In the rows, zero is written as 128.
One turn moves each row of this set onto another row. After a few examples, where does it send each row asked below?
buk: [115 159 112 140 101 101 144 104 109 121 109 122 131 150 112 128 119 115
 138 164 125  99 147 141 131 119  87]
vuzaf: [ 95 137 122 138 124 134 139 119  95 114 122 124 139 130  88 111 141  98
 121 132 134 121 125 140 188 167 116]
fufor: [ 97 175 122 122 135 122 152 128 160 132 133 122 134 159 151 143 146 155
 137 117 118 126 147 136 151 130 102]
kibe: [132 123 146 132 109 125 146 129  89 129 127 115 128 134 112  88 102 137
 132 130 143 115 123 141 183 151 112]
koli: [ 89 167 146 117 113 125 130 109 137 131 113 145 130 155  99 142 124 109
 162 141  86 117 158 137 165 155 114]
ruk: [123 148 139 107 109 170 124 135 144  93 115 142 119 127 130 117 131 143
 132 129 107 126 146 121 172 161 119]
zugem: [119 171 136 115 124 137 146 139 114 138 117 140 140 156 133 109 152 150
 100 158 127 142 127 126 172 174  98]
givuz: [105 123 114 128 125 115 140 105 140 105 146 144  92 134 131 132 112 112
 132 112 124 104 134 152 164 135  84]
redul: [129 146 137 128 131 150 147 128 153 117 116 162 117 141 152 133 106 139
 137 138 100 131 149 119 155 158 120]
biseb: [ 95 183 134 117 101 128 145 104 145 106 132 121 103 139 126 112 103 130
 124 160 120 139 121 106 143 125 119]
luso: [104 158 134 132 112 113 150 104 135 141 125 133 133 159 157  88 121 131
  96 131 106 118 151 137 129 112  80]
nuli: [108 147 151 138 127 129 149 141 106  82 118 118 136 140 104 113 146 110
 119 139 112 131 140 124 196 149 132]
lak: [ 94 135 141 139 115  97 134  96 123 144 120 143 118 157 155  94 150 153
 122 127 102 118 131 109 144 117  88]
gilaz: [115 118 130 109 122 135 137 129 103 132 132 146 134 134 117  99 167 136
 127 131 130 112 149 142 138 143  67]
Zus: [123 142 119 130 139 110 168 115 122 123 151 133 138 140 115  95 121 125
 133 113 103  99 124 138 144 108 135]
Zale: [ 93 159 151 121 123 118 152 117 143 145 137 138 147 150  94  99 147 130
 130 116 123 141 159 134 203 121 115]
Boro: [113 138 127 124 125  92 166 134 168 118 121 117 121 149 101 121 130 125
 114 138 119 106 108 103 162 149 115]
durop: [ 81 149 115 137 133  72 141  95 107 159 124 118 121 142 124 105 115 122
 128 137 128 114 134 132 163 120  96]
zuzum: [ 96 144 149 125  98 134 137 101 123 156 120 158 107 135 117  98 113 129
 116 145 146  97 163 108 180 117 119]
modin: [ 93 150 125 129 143 118 139  87  77 151 130 106 126 148 103 111 119 130
 129 139 138 120 141 112 162 128 108]
kurus: [ 97 142 149  92 108 100 115 128 121 119 113 102 116 134 122 113 135 155
 129 147 140 138 150 102 154 156 104]
Ner: [105 143 138 123 152 110 102 122  87 113 123 158 122 142 132 116 121 119
 118 135 124 107 165 152 168 143 111]
soga: [128 117 129  99 124 157 128 120 155 118 122 138 116 150 149 111 120 128
 131 150  83 120 146 122 165 137 102]
zur: [116 149 142 123  68 128 163 117 119 149 120 132 131 153 142 109 130 129
 125 132  93  85 147 144 170 154 117]
tolo: [ 76 149 119 141 132  91 155  94 100 133 130 119 138 113 102 115 126 130
 116 138 132 121 153 105 168 155 100]
masop: [ 86 144 173 124 147 152 122 152 149 110 123 146 122 138 119 103 124 128
 116 136 136 114 137 112 167 141 112]
fas: [122 146 123 118 122 138 155 132 123 102 101 119 114 129  94 114 133  95
 114 111 114 139 148 130 178 164 120]
suza: [117 157 133 114 117 111 144 126 162 140 113 142 121 145 151  96 128 159
 124 139  92 108 147 112 138 109  94]

kurus goes to Boro
buk goes to kibe
redul goes to luso
Now these:
ruk goes to suza
Zale goes to koli
soga goes to lak
zugem goes to biseb

